How far apart are the two rows of each pair, measured in a hidden way? 0 means very close, and 20 very far. Two or three weighted sums of its numbers give each row a place; it is the straight-line distance between the places.
[ 49  -1 -10  22 -10 -24 -13  25  -1   5  29 -21   3]
[ 23 -19   5  24 -20  -2  11   3   5   7  10 -23  24] 6
[ 25 -21  29 -14 -22  -4   2  10 -11  13  13 -17  22]
[-14  -1   6  -4   6  12   7 -11   2 -16   2   9  -7] 10
[-33  21  -5 -38  28  -1   4  -4   4 -11  18  21 -36]
[-27 -11   7  -3  25   8 -27   0 -24  13  -9  -7  38] 4
[-34  41  14 -45  11  13  40   1  29 -14  25  51 -60]
[  5 -42  21  52  27 -14  16  -3 -29  12   8 -29  23] 7
[ -1   4  -2 -27  11  -7  17  10   4  -2 -21  41 -34]
[ 17  -6  14  30 -56  20 -23 -24 -23 -17  -1 -44  43] 9
[ -2 -13 -11   0  -1   9   9 -12 -10   2  14  -5  14]
[  1   8   2   9 -32  37   3 -24  -6   3  25 -14   9] 6
[ 14  10 -23  22 -14  -4   4  -6  23  -3  17 -14 -10]
[ -3  -7  24 -37   7 -29  33  31 -21 -13  28  16 -18] 13
[ -3  10  -9  21 -18   9   0 -15  -6   6   8 -15   1]
[ 24 -28  20  13 -10 -17  15   1   9   0 -14 -14   8] 13
[-22   8 -14 -25  33 -36   8  24 -11  16  11  23 -42]
[ 43 -42   1  37  14  13  -9  22 -18   8  40 -15  22] 6
[ 12  14 -20 -13  18  -1   5  23  12 -15  -7  26 -27]
[  4 -65  11 -32  76 -78  21  45 -45   6  -8  66 -31] 8
[ -9   6 -44  -7   7   9 -23   0   4  22 -34   0  -4]
[ 19 -41  15  43 -15  12  21   4 -49  36  -2 -31  11] 5
[ -4 -27   3  -5  -3  13 -10   6  -8  19   7 -12  19]
[-27   8  13  14 -41  38   1 -40  -2 -15  -5  -8  10] 10
[-15  20 -43 -24  12   3 -25 -15  11  13 -15   0   4]
[ -4   6  14   9 -30  39 -17 -21   6  -5   2 -24  11] 3
[-19  20  -3 -50   7  -6  17  18   5  -1 -15  65 -46]
[ -7   7   7   9  -4   9 -11  11  -6  -5   9  -8  17] 8
[ 10  14   4  18 -37  10 -17   3   2  -2  -4 -13  14]
[-27  16   7 -36  15  -2  -6  16   6   7 -32  55 -48] 14
[  6 -47  15   2  11 -33   4  24 -45   6  -8   9   2]
[-10 -19   6  15  25  -7  -3  -7  12  -4 -15  -7  10] 11
[ 34 -42  21  37 -20 -35   2   6 -26  -7  13 -34  46]
[-68  66  -5 -40 -27  49 -15 -22  52 -15 -15  25 -33] 16
[ 32 -35  18   8  39 -31  14  13 -27   8   7   5  -4]
[-24  34  -4 -20  34 -11 -23  30 -20  -6  32  11  -8] 2
[-13  -4   6   8   1 -13  -9 -25 -14  -9   8   0   9]
[-20  12  -7 -14  -2   9 -19  -6  -2  12  12  -7  12] 5
[-34  12  15 -40  23 -18   9   3  -9   3  13  33 -32]
[  1   7  12   5  -9  13  14 -11  13   3 -17  15   8] 7
[15  5 -1 -1 13 -6  8  8  4 -1  5 -6 -2]
[ 12  13  42  15 -30  12 -15  10  12  -3  35 -21  10] 3
[-15 -18 -22  10 -10  -1 -18 -25  -1   6 -39  -2   4]
[-19   1  -7  -2   5   5  -2   2   5 -19  12  10  -8] 4
[ 21 -58  32  -3  36 -42  23  19 -54  16  -5  16  11]
[ -3   3   1   2  11 -12   3  12  -4   1  39  -2 -12] 5
[-44  24  -7 -56  32  -8   7   3   5  -1 -10  59 -39]
[ -8   2 -24 -41 -32  16  25 -36  48  19 -56  30 -38] 7
[ -8 -18  18 -23  63 -61  14  26 -11 -14  43  41 -30]
[-19  25 -32 -13 -25  34 -24 -14  12  20 -13  -8  13] 8
[ -4   3   7   0  -8   0  13  -8  25 -10 -32  -5  -9]
[  3 -11 -10  11  15   1  14   0  -6  -1  38 -19  15] 9
[-15 -18  25  27   9  -3  -6 -41 -24 -45 -10  -6  58]
[-12   5 -28  11  12  -3 -11  22 -12  -1 -15   9  -2] 8
[ -8  22  11 -23 -23  14  -1   1  16 -19  -7  15   4]
[ 12  -2  51  10  -8  -8  11   9   2 -27  51 -12  12] 4
[ 14  -6 -10  -5  -2  -1   2   4  17  14  -7   6 -23]
[ -2  33  14  -5 -23  24  -5 -13  25 -18  -6  -8   2] 11
[-26   7 -17  12  28  17  18  -8 -13 -15   1  -4   7]
[ 11  16 -10  28 -40  54 -19 -31  31  18  25 -55  27] 8
[-12  37   9 -23  -1  -4  21   2   4 -36  17  20 -29]
[ 45  19 -27  17   5 -19  35  27  42  -4   2   8 -49] 5
[-19  39   4 -35   6 -12  26  -6  23 -20  12  43 -39]
[-54  38   1   4  -8  42 -21 -36  23  -5  23 -11  -4] 14
[ 19 -36  12   6  56 -50 -21  40 -16  -3  32  -8  34]
[-64  23  -2 -55  21  -9  15 -15 -14 -23  -8  66 -44] 17
[-14   4   5  -2   1  11  -8 -18 -27  -9  -7  10   6]
[-10   1  -2  21  13 -15  -9 -26  -4 -15  -4 -21   8] 8
[ 27 -34  -8   4 -11 -24   1  -1 -35  11  31 -40  49]
[ 23 -42   7   1  15 -45  18   2 -48  -2   1   7  -6] 6
[ -9  -8  13 -43  10 -24  16  28 -19 -21  -2  53 -38]
[ 40 -30 -16  51 -28  49   1 -20  15  25 -38 -40  28] 5
[ 16  14  -6  35 -22   5  29 -37  13 -21  10 -37  22]
[-17   7  -4   4 -16   7 -15 -30  20   1  -2 -14  13] 12
[  8 -33  17  35  -1   6 -22  -7 -13  11  18 -32  38]
[  5  -3   1 -13   1   0   5   7   9  12   2   8 -12] 4
[ 22   1  47  11 -32  -7  29  -7  29 -28  -7  14 -16]
[ 31  38 -42  -7  11 -13  20   7  30  21 -25  -3 -17] 5
[-23   1 -32 -12   1  14  -8 -18   3  -2 -35   5  -3]
[-41  30 -28  13 -60  93 -66 -61 -12  19  21 -47  56] 14
[ 27  -6   9  20  10 -22  13  16  11  -6   2   7  -9]
[-17  10 -20  -9   6  25   6  -2   1   5   6  -2 -11] 9
[-25  23  36  -2  -7  -3 -32 -18 -34 -47  56   6  12]
[  9   2   3  -9  33 -30   1   5   1 -10  19  11 -24] 9
[ -5 -19 -23   4  -7   7 -13   8 -11  29  10  -5   9]
[-51   5   1 -44  23  -3   6   6 -27   0  -6  42 -19] 9
[-28  44   4  -7  -2  28 -10 -18  15 -20   8   1   2]
[ -4 -19  -1 -22  11  -3  32   0  -4  -7 -12  31  -7] 6
[-33   2 -31 -45   1  -4  19   7 -10  27 -29  47 -16]
[-16  16 -23 -13 -14  16 -13  -2   7   8  -5  12  -6] 3
[ 30 -16  10  13 -11   3   0  18 -13  23  43 -34  17]
[-28  57 -38  -3 -33  60 -12 -17  32  15   5 -14 -16] 8
[ 12   6   4  -3  -2   0   3   9  11 -17  18   4 -24]
[  1  -3 -24  -2  -1  11  11   4  -5   0  -7  16  -1] 7
[-15  26 -16  -5   1   4 -18 -20  25   2  -1   1 -11]
[  4   8  34 -34  20 -24  19  14  11 -16  -4  32 -30] 12
[ -1   0  13 -15   4  -4  -7  -5 -26  -2  11   8   6]
[-20  -6  17 -30  46 -47  -3  32 -15 -19  38  28 -31] 11
[-50  18 -38 -51  45 -11 -13  14  -7   0  -4  60 -59]
[  5  19   4   4 -14  22   6  -8  30  -3  10  -2  -5] 14
[ 26   6   2  61 -14  24  -2 -38  37  -7 -22 -49  15]
[ 21   7  71  -7 -25  -8  44   9  21 -37  59   8 -14] 10
[ 12 -27  26   7 -13   0  24 -13 -13  -1  -9   0  18]
[ -7 -37   9 -43   8  -8  -9 -17 -14  11 -21  23  -5] 11
[ 22  -8   6  15  18  14 -29 -17   1  18  12 -22  12]
[ 10   4  -5 -15   4 -27  17   2  11 -13 -12  25 -25] 10
[-16  -5 -12  -2  -2  16  -1 -17 -12   2 -13  10   8]
[-21 -12  -1 -18   8   8 -22 -11 -28   1 -32  11  24] 8
[ 35   7   2   1 -10 -13  31  31  36  -2  15   7 -29]
[-20  -6  -9 -14  13   1  -5  21 -21   8   3  14 -11] 11
[-25   6   6  -9  14   8  -8 -13  -6   3   2  11  -8]
[ 40 -32 -25 -31   7 -32  54  26  23  46 -75  30 -55] 4
[ -7  17  -1 -26  14 -12  35  25   0  -1  15  33 -45]
[-14  22  12  -2   2   9   4 -14   3   0   5   4 -16] 3
[ 15 -10   3   7   1  -6   7   5  -4   9  -5  -9   8]
[-18  25  -3 -17   6  12  -4  10  -7  -2  19   2  -4] 1
[  6  17   1   0 -22  10  -2  19   7 -13  20 -10   4]
[-21 -19  44  28 -17  46 -10 -15 -27  -4  30 -37  47] 12
[ -5 -21  -1   3  -6  28  14 -13 -16  21 -13   2  18]
[ 46 -60  42  39  39 -37  49  -2 -39  -7  20 -30  31] 17
[-19  22 -19  28 -29   9  16  -1  11  -9  21 -28 -18]
[ 13 -66  -6 -10   3  -8  -8   8 -60  12 -10 -10  71] 4
[ 21 -16   6  19 -19   0  -3   6 -14   4  -2 -24  29]
[  3  -7 -25 -45  12   8  10 -15   1  29 -57  23 -13] 7
[ 65 -70  -3  65   4 -32  22  28 -22   6  19 -40  63]
[ 43  -2 -27  37  -5 -54  13  18   0   4  20 -44  -3] 6
[  1  22   4   5 -14  32   9  27   3  -5   2  -7  14]
[ 37 -64   9   3  45 -64   6   9 -56  -2   6   8   5] 6
[-54  46  40  -2 -24  34  -6  -9   2 -30  49   3 -15]
[  5 -16  -9  13 -22  -1   6  -5   9  -7 -12   4  -8] 7
[  9  20  -2 -13  19 -13   6   8  19 -14  16  19 -19]
[-28 -26  27 -31  13  -9 -13 -14 -41 -14   2  20  13] 8
[ 44   9   9 -22  27 -57  20  31  46   1 -26  52 -80]
[ 33 -24  -9  -8  52 -64   7  58 -11   4  10  29  -5] 1
[-25  59 -12  14 -54  65 -22 -36  32 -19  21 -26  22]
[-16  25 -12  23 -12  20 -26 -43  13  10 -39  -7   0] 6
[ 36  -6 -30   8  12 -41   1   9  12   1  -3 -11   7]
[ 25   6 -27  26 -27  12 -16  -9   5  30 -21 -26  -2] 9
[ 26  -1  21  17 -41  20 -11  -4  -3  23 -32  -5  27]
[ 23 -16  -4  56   5   0  15 -17   1  -3  43 -46  41] 4
[  9 -16  10   4  -3  -6 -10  -2  -8  21  45 -21   5]
[-30  22  -5   4  -5  14  -5  14   2  11 -13   1  -5] 6
[ 29 -23 -19  10  18  -7  14   7  -8  20   2  -8   6]
[-19  16  15 -15  10  -8   1 -10  11 -20   0   9  -7] 9
[-46  43  39 -21 -18  54 -43 -25   4 -26  50 -11   9]
[-19 -25   8 -46  55 -34  10   7 -27 -19 -13  61 -30] 3
[-42  -2 -11  16  36 -10 -38  24 -50  16  12 -24  40]
[ 18 -17 -27 -10 -28  -8   3 -14   6  21 -23  -6  11] 18
[  9   0 -11  10 -14  11   8  -8  13  19   0 -24  -3]
[ 17 -46  -9  -4  10 -19 -13  26 -21  25 -14  -3  11] 5
[-19  -3 -15   7  -1  12   2  -8  13   5   2  -8  -2]
[ 47 -46  22  24 -44 -21  35  10   6  -7  -5 -11  13] 14
[-19  46   1 -44 -35  47   4  10  40   0 -19  25 -29]
[-19  15 -23  49 -17  38 -13 -12 -12   5  -5 -37   9] 6
[-13  35  17  -4   3  14 -15 -18  12 -15  -7  18 -21]
[ 54 -11  -5  14  19 -42 -26  32 -11  21  25 -20   0] 6
[ -1  22  12 -19   5   2   7  14   6  -7  33  -9  -4]
[-11 -11  28   0 -30  13   9   6   0 -13  24   2 -14] 14
[-31  12  27 -71   9  -9  32 -11  23 -22 -11  71 -72]
[  3 -40  -6 -14  34  -2 -10   5 -68  -3  -6   9  45] 5
[ -1  26 -35  -6  14   2 -15   2  21  25 -10   1 -29]
[  1 -12  13  13  -9   0   8  -2  -5 -17  -5  -9  -3] 5
[ 13 -25 -34  26  -3   0 -18 -31 -17   2 -61 -40  50]
[  0  21  -3 -27  -8   2  39 -21  38   0 -32  35 -53] 9
[-22  13 -53  27   9  18   2 -14 -28   8  -8 -20  12]
[ 15   2  18  -5  -3 -18  18  14  10 -24   5  14 -21] 10
[ 21   6  10   4   3 -13   3  11   9 -11  17  -9   3]
[ -6  -6  -3  12   3   5  11 -13 -16 -11  11  -4   5] 10
[ 42  20 -32  43   2  -3 -36  16 -38  13 -51 -49  30]
[-29  -1  15  -1 -17   4  21  -5   0 -12  13  12  -9] 19
[ 23  30 -15 -28  21 -27  -7  14  26  -2  13  21 -41]
[-43  17 -17 -74  34   1  -1   2  -3  -6 -17  69 -45] 13
[ 16   6  -5  21  -2  -1 -11  10  12   9   9 -15  -9]
[-34  47  -1  13 -74  50 -33 -38  20  -5  25 -60  44] 7
[-32  14   9  17 -57  56 -34 -44  21   4   1 -36  36]
[ 23  45 -51 -30 -26  32  18 -21  50  11 -52   9 -31] 11
[ 17 -14 -20  10   2   0  -2  12   3   5 -17  -6  -7]
[ 36  21   2  37 -20   7  -2  17  20 -14  11 -23  -4] 10
[ 50 -39   8  25  26 -40  24  47 -42 -14  19  -7  16]
[ 38  10  13  19 -37   3  15  18  45 -16 -20   5 -21] 4
[ 8 -7 25 -6  2 -6 -9  3  3 -7 12  0  5]
[-12  10  -6   3   4  13  -1   8   5   9 -10  -6   3] 2
[-11 -15  15  -9  -1  -2   1  26  -7 -10 -23  24 -12]
[-83  -4  33 -68  48 -14  15  21 -21  -2  22  75 -41] 9
[ 20  12   8 -41 -14   2  35  13  25 -15  -7  42 -39]
[-26  -7  25 -28  -2  -7  25   0  -5 -14  15  26 -24] 8
[ 31  17 -29  46   6 -11  22  15  19   5  19 -22 -18]
[-24  15 -13   2 -40  30 -12 -27  24   3 -35  10 -19] 12
[  4  10 -20   3  22  -2   4  12   8  14 -11  -2 -18]
[ 16  -9 -23  -3  24 -15  12  18  -7   3 -44  16   4] 5
[ 21  11  23 -10   0 -18   4  29   2 -21 -13  18  -7]
[-23  21  29  -7 -16  19   6 -24  14  -2  11  16 -28] 15
[ -5 -23   3   5 -18   3 -24 -29 -31  -2  -7  -8  31]
[ 24 -14  15   9  -2  12 -20  21 -23   2  -3  -5  16] 9
[  2  21 -29 -19  22  -2  -1  -8 -12  18 -13  12 -11]
[-66  25 -15 -81  33 -18 -13  35   9  14 -12  59 -40] 15
[ 19  -6  -3  -1 -26 -12  -7   9  -7   4   3 -13   3]
[ -1 -30  63  -3  19 -55  23  27 -27 -18  54  20 -38] 9
[-35 -10 -30 -15  31   2 -42 -23 -29  22 -43   3  24]
[ 14 -29  12   6  10 -23 -13  -4 -52  -4   7 -11  18] 11
[ -9  -9 -17  15  15  18 -24 -14   8  27  26 -26   9]
[-48  62   3 -16 -24  39 -26 -24  31 -28  22   2 -14] 9
[-20  31 -31  -9   8  16  -9 -17  13   3  -3   3 -18]
[ 35 -50  23  68 -31   3  13  11 -21  -3  65 -57  67] 8
[-70 -10   7 -34  22  26 -32 -14 -40   8  -6  26  27]
[-24 -13   2  -4 -11   6   6   1 -38   7  -4   7  14] 14
[-11  -2  12  34 -22  17 -10  -7  11   7 -19 -27  -5]
[ 20 -63  16   9  33 -37   4  32 -46  -5   1  13  23] 4
[ -1  11   5  16 -16  11 -16  -9  17 -14   3 -14  12]
[ 15  -3   6  -2 -26  14  10   7   4   7  27  -7  11] 7
[ 27  11 -19   9  11 -26  -8   7  16  12 -12   5  -6]
[ 25   8   1 -14   1 -16  12   8  27  -3 -26  15 -18] 7
[ -9  -6   8 -10   0   2  -7 -10 -23  21   7 -22  29]
[ 37  17  27  31 -27  -1  10   4  34 -30  28 -29   0] 7
[-56 -21  51 -56 -22  -1  41  -1   3 -24 -34  72 -19]
[ 17 -23 -33 -19   6  -7   2  -2 -19  22 -17  -6  11] 7
[-28  43  -5 -24 -32  43  -4 -16  24  -4  -5  15 -33]
[ 15 -10   4  16  39 -10  10  19   2 -20  -6   5  20] 15
[-12   6  -5  -1  -4  17  -9   6  -3  -9  -1   3  11]
[-17  11   5 -39  10 -13  -5  26   9   4 -18  51 -40] 3
